In the rows, 128 means zero.
A single turn carries every row of the set below to another of its rows. Some are shown first; where does it send the rows asked next?
Tilu: [106 132 156 160 136  92 127  78 136 101 114 117 158 145 115 137 142 102
 125 154 150 130  89 140 113  91 127 121 107 151 146  97 109 152 144 120
 105 152 157 148 109 141  96]
kipek: [118 141 152 136 128 112 142 109 135 131 140  98 149 110 120 134 135 136
 116 157 136 130 106 137 112 138 147  75 118 158 149 139 100 125 123 134
  99 133 105 148 111 171 109]
nad: [116 153 149 156 133 118 146 110 134 118 133 155 129 127 114 117 138 127
 116 169 166 136  96 141 122  87 138  90 121 140 125 114 122 126 105 132
  89 120  73 135 120 126 121]
rit: [109 130 149 158 149 107 135 139 135 129  86 170 157 148 127 134 148 126
 116 149 155  81 130 166 111 103 145 102 129 143 130 131 149 133 112 122
 119 128 141 140 133 148 115]
Baro: [ 95 140 134 144 129 134 138  73 136 131 115 155 142 109 120 117 120 126
 110 138 149 137 100 136 109  85 152  91 140 159 126 112 109  96 105  96
  92 130 130 131 103 118 113]
Poku: [103 139 160 154 123 134 121 114 160 134 143 124 155 124 109 143 161 129
 110 146 151 136 131 153 142 114 156 111 107 136 137 109 107 159 147 138
 103 139 144 146 118 111  94]
beg: [114 117 166 153 142 122 145  85 156 122 132 164 161 147 112 129 159 120
 100 175 128 139 106 166 146 117 149 110 100 125 126 140  94 150 137 122
 108 122 124 141 131 170 105]
telo: [108 126 131 141 131 129 155 100 133 111 119 160 136 129 150 126 156 162
 131 155 127 139 113 128 129  74 125  96 159 127 158 113 113 111 129 102
  87 116 121 139 118 134 103]
Zuve: [108 105 157 153 137  94 121 140 157  97 118 146 156 139 121 154 135 126
  97 151 144 119 113 152 104 103 133 114 119 149 144 122 118 129 129 138
  92 125 168 129 112 144  87]
Sofop: [ 95 130 151 143 140 117 137  62 132 104 110 145 130 126 129 122 144 118
 124 159 156 132 125 158 126 123 140  86 107 106 134 101 106 167 155 107
 138 154 143 155 121 135  87]
suler: [ 94 131 166 123 149  90 171 112 116 107  81 161 171 138 135 126 154 109
 110 165 121 127 112 144 130 122 126 118 118 137 122 105 103 132 126  95
 107 143 130 154 131 159 122]
Dedoz: [112 157 127 120 116 111 131 115 141 124 125 138 145 137 113 129 137 149
 152 160 147 135  79 161 113 116 166 107 115 123 129 100 128 144 133  97
 111 145 130 115 110 119 135]
Kuve: [131 161 163 136 116  95 141 101 136 132  95 163 157 123 138 151 143 136
 142 148 146 125  94 129 117 123 138  87 129 169 122 138 105 116 152 131
 124 141 113 121 126 172 128]
vidob: [105 127 159 153 138 117 142  82 123 115  86 165 159 133 124 125 160 155
 118 148 171 102 134 165 131 128 137  95 133 124 136 144  97 132 118 107
 122 161 130 171 138 141 105]
Fano: [113 149 174 151 146 102 129  95 132 103  82 132 162 143 133 150 168 152
 128 164 135 126 110 123 129 115 129 124 131 108 139 111 126 138 170 104
 116 149 112 162 122 138  98]
sutas: [110 142 144 146 138 128 129 113 139 113  90 130 148 147 128 132 147 131
 115 142 108 108 111 133 123 118 140 106 141 158 130  89 139 123 127 106
 122 135 190 149 113 134 110]
Vasu: [118 118 145 158 148 112 148  58 150 131 125 131 149 136 120 144 148 125
 118 163 128 109 138 128 120 100 147 114 137 124 130  97 141 132 132 120
 119 118 150 151 113 183 113]
tuka: [125 132 148 146 156 118 130  96 124 138 111 132 148 153 157 122 148 114
 139 156 106 138 112 117 122 109 125  84 129 152 139 130  99 140 148 113
 144 121 113 137 106 143 125]
fego: [ 98 123 170 140 139 132 140  77 158 120 112 169 134 154 146 135 155 129
 101 149 171  84 101 152 134 131 151 100 120 130 111 103 132 133 123 112
 124 119 123 155 104 120 110]
vaz: [127 153 131 147 115 108 139 106 124 130 108 145 120 100 101 121 127 142
 135 148 125 142 122 149 129  80 155  83 136 141 116 130 110 142 148 124
  97 130 109 117 133 135 101]
miror: [111 127 139 144 121 120 144 109 143 114 135 149 160 136 111 144 142 153
 109 159 149 134  84 155 120 116 112 124 172 154 105  99 104 112 131 109
 113 153 130 122 114 118 115]
rak: [117 156 155 143 136 123 132  80 141 135 119 106 155 156 126 128 146 127
 123 151 149 100 110 153 115 103 138  86 161 121 113 142 121 120 125 107
  81 127 109 141 129 105 119]
Fiz: [ 85 138 157 133 141 110 146  92 160 143 137 158 153  99 151 147 152 105
 104 155 149 138 128 134 124 136 131  83 142 138 134 132 101 116 121 123
 129 139 104 131 104 133 113]
mora: [116 115 147 137 114 115 173 114 133 160 132 152 153 125 163 145 137 127
 119 146 133 118  98 139 105 116 138  76 126 151 147 109 126 116 141 103
 134 110 138 134 100 141 103]
susav: [127 122 140 134 119 131 144 111 134 120 112 126 142 135 129 132 125 164
 134 160 145 122 123 113 114 121 138  94 116  99 111 123  91 119 134  89
 105 132 133 142 110 103  90]
Num: [104 122 167 121 132 129 148 104 128 111 114 162 147 125 138 120 139 103
 115 143 161 110 133 146  96 142 166 109 113 156 131 100 109 131 133 133
 105 121 151 129 150 136 129]
ziva: [155 117 161 146 123  96 135  94 118 132 101 136 171 111 126 147 148 130
 103 138 143 142 140 139  91 103 160 121 120 129 146 130 116 138 146 134
 108 138 150 153 131 141 122]
ponel: [123 138 174 132 113 111 122 125 135 104  91 140 174 121 108 150 132 141
  91 132 133 110  91 178 117 118 149 109 113 135 107 146 110 136 129 122
 124 144 126 159 126 138 111]
lome: [120 131 160 129 138  91 126 108 117  90 107 170 132 131 128 131 115 147
 124 147 123 149 102 142 103  82 128  80 141 130 119 117  96 113 144 106
 112 108 110 132 111 127 121]
Sugen: [123 146 130 124 141 140 125 118 149 109 100 148 149 149 140 139 142 141
 101 141 144 150 114 157 121 100 118  91 146 119  88 137 137 143 141 122
 110 123 119 115 103 137 109]

vidob moves to Sofop
rak moves to susav
Where do these go?
vaz moves to Baro
kipek moves to mora
Vasu moves to ziva
ponel moves to fego

A single turn carries every row of the set below to another of its rows. Some are shown first; where does it send the rows asked next?
vin: [120 134 140 147 152 128 141 164 131 100 126 156 134 110 118 124 123 102
 135 138 143 137 120 139 106 135 145 130]
tuk: [116 116 154 173 133 126 142 103 125 142 128 103 141 145 129 106 135 101
 129 138 125 135 119 133 122 128 129 114]
Kar: [155 119 126 120 125 136 110 136 141 128 134 162 126 128 141 140 142 158
 122 132 145 157  90 119 129 124 119 114]
Suk: [131 107 122 164 117 143 143 104 131 144 134 134 140 137 131 114 130 123
 124 126 101 160 118 119 110 135 124 145]
fodi: [123 132 150 150 150 121 146 170 135 110 135 162 126 104 123 129 128 113
 134 137 142 140 132 144 122 130 129 125]
kinon: [134 117 120 116 143 152  89 129 143 132 132 131 125 142 133 136 139 151
 120 118 146 141  83 134 125 117 121 133]
Basev: [132 127 145 120 152 130  96 127 141 120 122 122 138 147 134 129 139 135
 130 137 159 119  80 148 123 119 136 109]
fufes: [128 131 126 109 109  94 129  99 136 126 114 132 126 123 144 133 142 168
 122 126 168 135 134 122 123 119 122 126]
mer: [120 125 110  95 110 126 138 130 126 120 128 108 129 108 125 131 139 106
 114 104 103 112 131 107 114 128 121 140]
boleb: [103 127 132 144 157 144 126 165 132 125 142 141 119 111 119 129 134 115
 126 114 145 147 132 131 123 120 115 141]
Vozi: [136 126 126 118 146 150  93 129 132 124 122 126 135 142 133 130 140 130
 122 133 167 141  78 114 118 119 131 105]
Mizod: [107 133 141 145 162 134 131 160 133 107 128 139 135 116 115 124 124  99
 135 131 145 128 117 151 109 129 142 138]
sabi: [117 130 121 101 117 118 139 130 122 120 125  98 133 109 123 126 144  92
 113 112 119 110 132  98 114 126 124 115]
rovi: [125 138 126 110 118  96 124  92 133 114 100 119 134 132 140 122 137 153
 126 132 179 127 125 122 110 121 139 124]
nibev: [152 127 132 122 136 133 107 128 141 109 117 147 143 141 133 126 132 142
 132 144 150 129  72 144 111 132 147 116]
fuvem: [124 131 116 106 110 105 123  98 135 125 113 129 125 127 144 132 141 172
 120 121 163 135 132 120 116 120 123 141]
Matol: [121 126 134 147 143 132 142 169 136 117 139 167 122 100 124 134 126 122
 129 127 128 149 132 143 123 132 126 144]
Guvoz: [135 125 122 102 102 111 150 136 124 118 129 120 131 101 129 131 143 104
 115 116 105 121 138 100 120 133 119 118]
rubi: [120 125 131 101 113 112 143 136 126 131 134 104 124 103 127 133 146 109
 115 106 103 111 141 113 130 123 111 125]
rif: [101 129 122 139 159 156 121 163 130 115 134 137 128 115 113 124 128 104
 124 114 145 146 122 127 108 123 127 149]
lidof: [128 131 138 104 110  99 150 132 124 115 125 110 136 105 128 129 141  98
 119 123 114 102 134 116 121 131 128 110]
Topug: [127 112 138 168 126 131 145 102 133 132 126 125 148 143 128 109 126 113
 133 133 102 134 110 145 107 137 140 140]
Zalo: [101 132 135 145 164 146 123 161 127 111 128 135 130 118 114 120 128  93
 129 126 157 139 121 126 110 124 134 131]
bof: [115 124 128 145 147 140 137 169 132 122 142 158 120 103 122 131 131 118
 125 121 142 159 134 120 122 124 119 139]
Nolun: [126 112 125 167 127 147 137 103 124 133 122 117 147 144 125 104 129  98
 126 130 121 152 108 111 102 136 134 128]
fegon: [134 136 119 108 109  93 132  94 135 115 108 137 133 125 144 130 133 164
 127 132 165 135 130 122 112 127 132 132]
luzi: [123 111 149 175 125 122 150 107 133 151 139 121 136 134 133 114 136 123
 127 131 107 142 128 142 130 130 117 128]
dum: [115 128 128  98 120 112 137 128 129 118 125  94 135 113 122 127 138  97
 117 110 107  96 129 126 114 128 130 131]
vanok: [112 135 120 104 121 107 115  94 132 125 109 112 128 134 140 126 141 158
 120 119 174 126 129 122 115 114 125 135]
lelet: [138 114 139 171 116 127 154 107 126 138 128 133 145 134 135 107 132 107
 128 141 121 157 118 115 115 139 132 114]
tolig: [121 111 138 171 126 136 141 107 121 152 135 114 133 137 130 112 140 108
 123 126 126 156 126 107 127 124 116 116]
kisi: [156 128 151 126 133 117 116 135 140 117 126 151 135 131 140 133 139 146
 131 150 157 134  87 140 131 127 133  92]
votu: [120 136 115 106 118 107 118  88 133 113 103 115 135 134 137 123 134 156
 123 124 172 127 121 125 104 120 137 137]
taven: [132 128 119  99 109 114 146 129 125 109 119 110 138 108 124 125 137  93
 117 120 109 104 123 108 106 136 139 125]
lapa: [130 127 124  98 106 105 150 132 130 117 126 119 132 106 128 135 136 112
 121 116  93 103 134 126 115 136 127 135]
veko: [123 132 115 106 114 109 119  95 131 123 110 120 124 127 142 128 139 161
 118 119 172 138 132 109 114 117 124 133]
Dubi: [128 137 127 108 114  91 128  93 138 114 106 127 133 130 141 126 137 162
 127 133 166 122 127 134 112 125 134 133]
ruti: [110 110 135 168 134 143 133 104 133 149 133 105 139 145 129 111 135 115
 124 120 110 140 116 138 120 128 122 146]
kon: [137 121 134 121 138 138  99 135 139 140 137 136 122 135 139 137 146 155
 118 126 153 146  96 126 143 110 107 111]
giva: [152 122 140 125 130 123 114 134 147 127 134 157 129 130 142 140 136 162
 129 138 136 135  92 153 133 125 122 119]

ruti moves to luzi
rif moves to Matol
Where do these go?
fufes moves to rovi
Guvoz moves to taven
kinon moves to giva

A single turn carries every row of the set below to another of its rows. Some are shown first; where does it send the rows asked next?
Zani: [146 156 146 150 116 147 109 113 146 104 112 136 147 156 140]
dape: [158 131 118 138 102 172 132 118 136 156 139 119 140 142 123]
Pavo: [160 129 130  98 122 155 135 128 131 105 126 120 126 149 111]
zanu: [123 135 117  92 109 153 115 131 150 132 109 143 118 133 145]
Vev: [142 122 126 160 113 141 145 124 153 104 163 125 131 149 139]
vuki: [108 149 131 122 115 154 155 114 146 134 132  92 124 138 150]
pebuf: [171 149 127 146 112 138 137 135 151 122 127 151 149 143 105]
Piru: [135 160 141 134 112 143 124 135 144 171 130 122 141 133 132]
gez: [127 160 147 153 137 149 144 127 156 114 142 135 129 157 158]
kas: [136 150 129 149 114 131 130 102 146 100 113 103 152 141 118]
mun: [143 151  98 124 130 136 138 133 157 127 104 122 119 113 115]
Pamot: [140 158 130 140 124 133 133 113 158 147 106 129 142 157 162]
siviz: [123 179 144 140 112 152 136 134 176 135 149 123 132 139 128]
patid: [125 151 142  93 113 151 123 134 150 116 133 163 115 136 143]
Nezu: [129 129  92 102 111 148 113 119 144 117 133 138 121 124 128]
Deve: [139 136 159  94 116 152 159 122 141 110 144 130 142 134 132]
gom: [135 157 121  89 113 156 157 127 156  98 136 111 128 134 141]
sebak: [133 145 127 179 120 149 133 123 142 113 125 153 123 131 134]
leban: [139 157 146 143 100 121 154 104 129 108 138 111 139 127 139]
pak: [157 109 118 111 103 128 130 109 160 129 119 116 136 140 122]
gak: [160 145 125 112 127 130 130 130 139 108 141 129 153 123 104]
Sem: [140 131 124 114 131 130 138 135 137 138 114 149 128 126 101]
gitid: [145 153 130 112 136 138 135 118 160 145  98 149 147 140 141]
luk: [147 153 121 141 102 180 145 117 167 120 156 119 131 145 118]
dupi: [124 135 134 130 103 161 148 106 155 128 151 164 110 122 137]
zez: [137 149 136 136 116 161 113 137 168 123 112 150 100 137 130]
Dat: [139 166 100 149 121 138 157 117 142 145 125 132 118 119 129]
Sizuf: [131 138 115 110 101 149 121 102 138 126 161 128 153 120 148]
lozuf: [121 141 134 106 118 160 169 123 159 131 108 121 109 125 140]
tabi: [120 131 120 159  89 139 148 109 143 124 137 127 125 119 159]
zore: [135 140 129 160 115 154 148 125 148 113  89 128 144 139 128]
gab: [131 145 117 104 114 147 120 122 145 101 157 157 118 126 125]
momu: [129 165 135 129 150 151 154 138 151 111 139 143 123 128 152]
mig: [142 152 120 117 116 149  88 133 152 122 121 116 142 135 142]
zibe: [140 122 123 126 119 143 147 131 150  98 163 110 113 127 132]
Noped: [133 145 141 131  87 136 124  98 147 118 125 110 149 145 162]
dap: [139 132 160 120 105 154 136 133 155 109 135 112 153 162 125]
ziv: [138 146 147 154 101 144 171 126 131 119 115 136 131 125 150]
notu: [155 122 108 147 100 125 133 109 154 138 129 119 144 149 142]
lar: [113 158 115 107 122 129 162 134 161 130 125 141 131 111 132]

luk moves to siviz
zanu moves to Nezu
momu moves to gitid
Where do these go?
zez moves to mig
ziv moves to zore
notu moves to Vev
lozuf moves to mun
dap moves to vuki
gom moves to lar
Noped moves to tabi

A single turn carries every row of the set below to another of its rows. Some are shown first; where does it send the rows asked next?
Fab: [149 140 148 143 138 136 119 139 133 137 149 113 159 102 137 119 123 133
 119 146 133 104 125 126 151 154 132 114 102 141 117 103 137 114 131 131
 101 151 112 118 116 126 148]
sazur: [149 132 117 130 139 119 152 148 121 140 142 133 129 134 110 121 124 114
 136  92 147 130 145 121 137 144 173 114 140 123 142 132 116 159 111 153
 125 120 114 138  98 123 118]
Milop: [144 127 127 110 126 128 142 121 131 145 103 113 117 147 120 119 124 122
 157 124 137  99 142 101 144 122 153 129 115 109 123 118 124 111 142 123
 113 122 120 123 109  92 134]
nubi: [126 149 124 127 145 131 143 139 105 152 120 129 151 139 128 113 130 128
 121 150 130 137  92 147 131 110 126  79 131 139 130  88 114 115 127 137
 111 106 134 116  97 106 132]
vapa: [153 154 114 152 131 132 156 137 130 126 127 127 105 161 121 117 125 127
 132 135 112 103 138 133 110 118 145 118 134 129 125  82 112 110 131 122
 138 122 138 109 110 121 145]
bateg: [141 129 110 130 130 115 154 144 117 137 138 140 133 131 103 133 127 112
 132  95 154 131 147 124 138 135 174 115 142 122 136 133 120 157 102 152
 130 123 117 129 102 125 119]
dis: [142 127 108 123 127 122 162 142 121 138 135 142 134 127 111 122 129 112
 132  98 141 131 149 121 140 137 162 114 141 120 144 139 115 158 113 153
 131 118 111 128  98 120 114]
Nesi: [ 95  99 151 147 117 125 132 134  95 127 136 135 133  97 125  96 124  99
 115 113 119 146 109 122 125 156 137 132 132 126 145 112 144 100 134 121
 124 117 155 129 127 103 127]
zopur: [120 132 135 162 126 104 112 135 114 120 158 122 146 126 128 102 118 104
 109 131 128 106 113 134 112 105 107 135 129 139 134 100 110 100 142 122
 144 112 138 145 110 138 131]
dulu: [157 115 122 115 141 105 134 116 126 129 150  94 116 135 124 147 147 133
 122 131 140 113 126 130 109 150 122 103 118 116 123  91 109 137 130 118
 115 130 148 150  93 130 140]
pati: [ 96 100 148 140 123 124 127 129  94 133 134 127 138  88 120  94 122 105
 120 121 117 147 104 131 127 160 139 134 132 131 143 110 146 111 131 119
 125 112 148 134 133  96 125]
vapu: [153 144 141 145 137 116 122 114 121 118 139 135 145 135  96 131 137 111
 133 104 165 123 120  97 133 141 150 144  97 128 141 115 124 118 122 126
 148 147 138 124 125 101 132]
Tasa: [141 132 117 120 131 111 150 135 130 134 146 144 135 132 103 122 127 113
 123  97 148 128 146 119 139 133 157 114 144 115 141 141 112 170 109 141
 127 122 117 129  99 127 123]
migul: [108 135 158 147  96 134 143 135 103 122 153 125 140 128 113 122 134 129
 107 133 129 155 100 134 136 131 135 141 101 136 136 118 126 125 115 124
 157 106 117 118 117 142 154]
kepil: [136 146 129 116 142 125 115 146 115 115 140 133 140 111 104 121 157 115
 123 143 118 123 122 151  91 123 143  98 155 139 109  90 142 129 146 128
 115 141 165 143  97 135 124]
rar: [145 131 113 124 133 118 151 143 119 133 138 140 128 131 104 119 123 119
 130 104 153 126 150 128 145 138 166 115 140 121 138 137 113 162 112 148
 132 128 106 129  94 112 123]
suzif: [105 140 131 110 111 131 112 145 117 135 116 143 121 136  99 118 149 103
 133 100 143 118 112 149  97 139 125 115 130 142 107 130 136 110 157 129
 110 107 123 138 120 147 122]
fem: [134 159 162 143 150 128  96 123 120 135 124 127 140 147 115 124 158  97
 122 147 128 118 106 153 125 134 153 138 112 148 120  92 147 122 141 130
 124 122 138 137 102 128 151]
vub: [124 121 107 114 114 106 117 112 122 123 124 118 153 102 126 150 128 135
 125 132 116 103 112 154  98 132 143 129 133 117  87  96 141 123 140 142
 113 130 113 144 117 142 151]
Bolu: [122 123 108 118 109 110 118 104 122 130 128 123 143 111 128 145 117 134
 122 138 125 107 114 156  99 147 136 125 138 106  87 103 144 126 140 142
 115 132 111 147 116 139 159]
lam: [139 136 128 124 128 125 166 100  95 156 130 126 133 117 113 133 156 133
 136 146 119 119 139 136 124 128 153 146 157 130 125 130 102 114 121 117
 101 110 122 116 103 118 135]
bolo: [103 100 157 144 128 114 120 126  98 132 133 124 137  93 126  91 131 104
 119 116 121 140 120 125 124 159 145 132 127 137 145 110 138 101 130 129
 127 107 156 133 128  97 123]
sut: [131 146 118 144 127 135 114 153 115 104 131 115 125 150 108 146 117 119
  93 112 126 114  99 119 105 141 154 116 128 118 154 111 119 124 152 144
 131 117 120 113  84 118 124]
giden: [136 165 150 104 145 141 132 118 101 128 123 101  98 144 124 124 137 129
 115 115 128 143 113 120 122 131 134 121 135  90 117  98 151 132 136 127
 128 123 132 113 133 116 137]
Siriv: [128 116 160 122 126 132 144 130 103 135 136 119 136 117  83 106  98 132
 121 137 125 140 126 141 104 126 138 110 101 121 126 129 159 123 105 143
 138 144 136  98 117 119 126]
Zarop: [128 165 130 134 129 150 134 123 105 108 116 139 133 112 122 128 144 121
 113 106 124 128 129 123  85 100 150 108 127 119 147 117 144  92 141 129
 126 136 127 120  94 118 120]
luvo: [123 125 100 123 110 107 120 112 123 123 117 116 153 108 118 140 120 135
 124 129 123 107 115 153  91 141 130 128 133 113  88  94 128 119 140 143
 123 136 112 136 116 135 163]
Vogek: [143 133 136 103 118 136 146 139 103 121 133 101 122 124 120 126 126 110
 150 142  92 110 123 123 127 119 105 134 120 134 112 135 123 134 132 129
 129 100 117 150 128 113 115]
Dup: [131 147 150 129 120 136 117 143 121 145 140 121 121 103  92 143 130 137
 136 138 148 143 102 139 141 149 131 110 124 153 130 116 136 122 104 111
 106 130 121 122  90 117 164]
zufe: [127 128 101 111 113 108 114 110 126 126 129 126 150 107 132 142 118 127
 114 140 122 101 109 153  96 136 136 129 132 109  97  99 143 128 132 145
 115 136 110 143 114 145 156]
dul: [132 111 145 114 137 159 136 132 128 135 146 130 130 153 102 120 151 117
 110 136 116 127 105 106 143 125 126 113  98 112 132 103 125 133 110 110
 137 119 145 129 136 133 132]
Zigag: [150 122 131 111 143 120 140 148 111 117 124 133 110 119 143 122 142 117
 113 117 101 130 103 109 120 119 134 159 126 150 122 119 107 137 123 111
 118 134 151 151 133 117 131]
Lag: [101  96 142 151 130 125 134 132 101 128 125 129 135  90 122 101 126 108
 112 118 122 141 108 128 130 158 135 139 132 132 148 107 141  99 138 119
 132 115 150 130 138  97 125]
saku: [ 98  95 145 143 130 118 133 130  95 134 129 136 136  89 121  88 128 101
 120 115 121 139 110 134 129 148 135 133 131 127 145 105 140 102 137 124
 132 116 145 132 131  99 118]
teb: [124 159 161 131 119 128 127 145 121 142 119 142 125 129 113 147 147 116
 140 150 120 119 115 116 139 119 138 123 135 147 126 117 122 114 120 164
 146 128 130 133 154 136 140]
zir: [122 132 102 118 114 109 116 116 125 125 116 124 145 101 122 145 118 134
 121 131 125 108 120 155  95 137 146 127 138 111  91 102 146 119 136 146
 114 135 109 144 113 145 161]

Fab moves to sut
Bolu moves to bateg
Where do these go?
vapu moves to zopur
luvo moves to Tasa
Nesi moves to vub
lam moves to Siriv
teb moves to nubi
kepil moves to Milop
Lag moves to zufe
dul moves to fem
Vogek moves to Dup
dis moves to pati

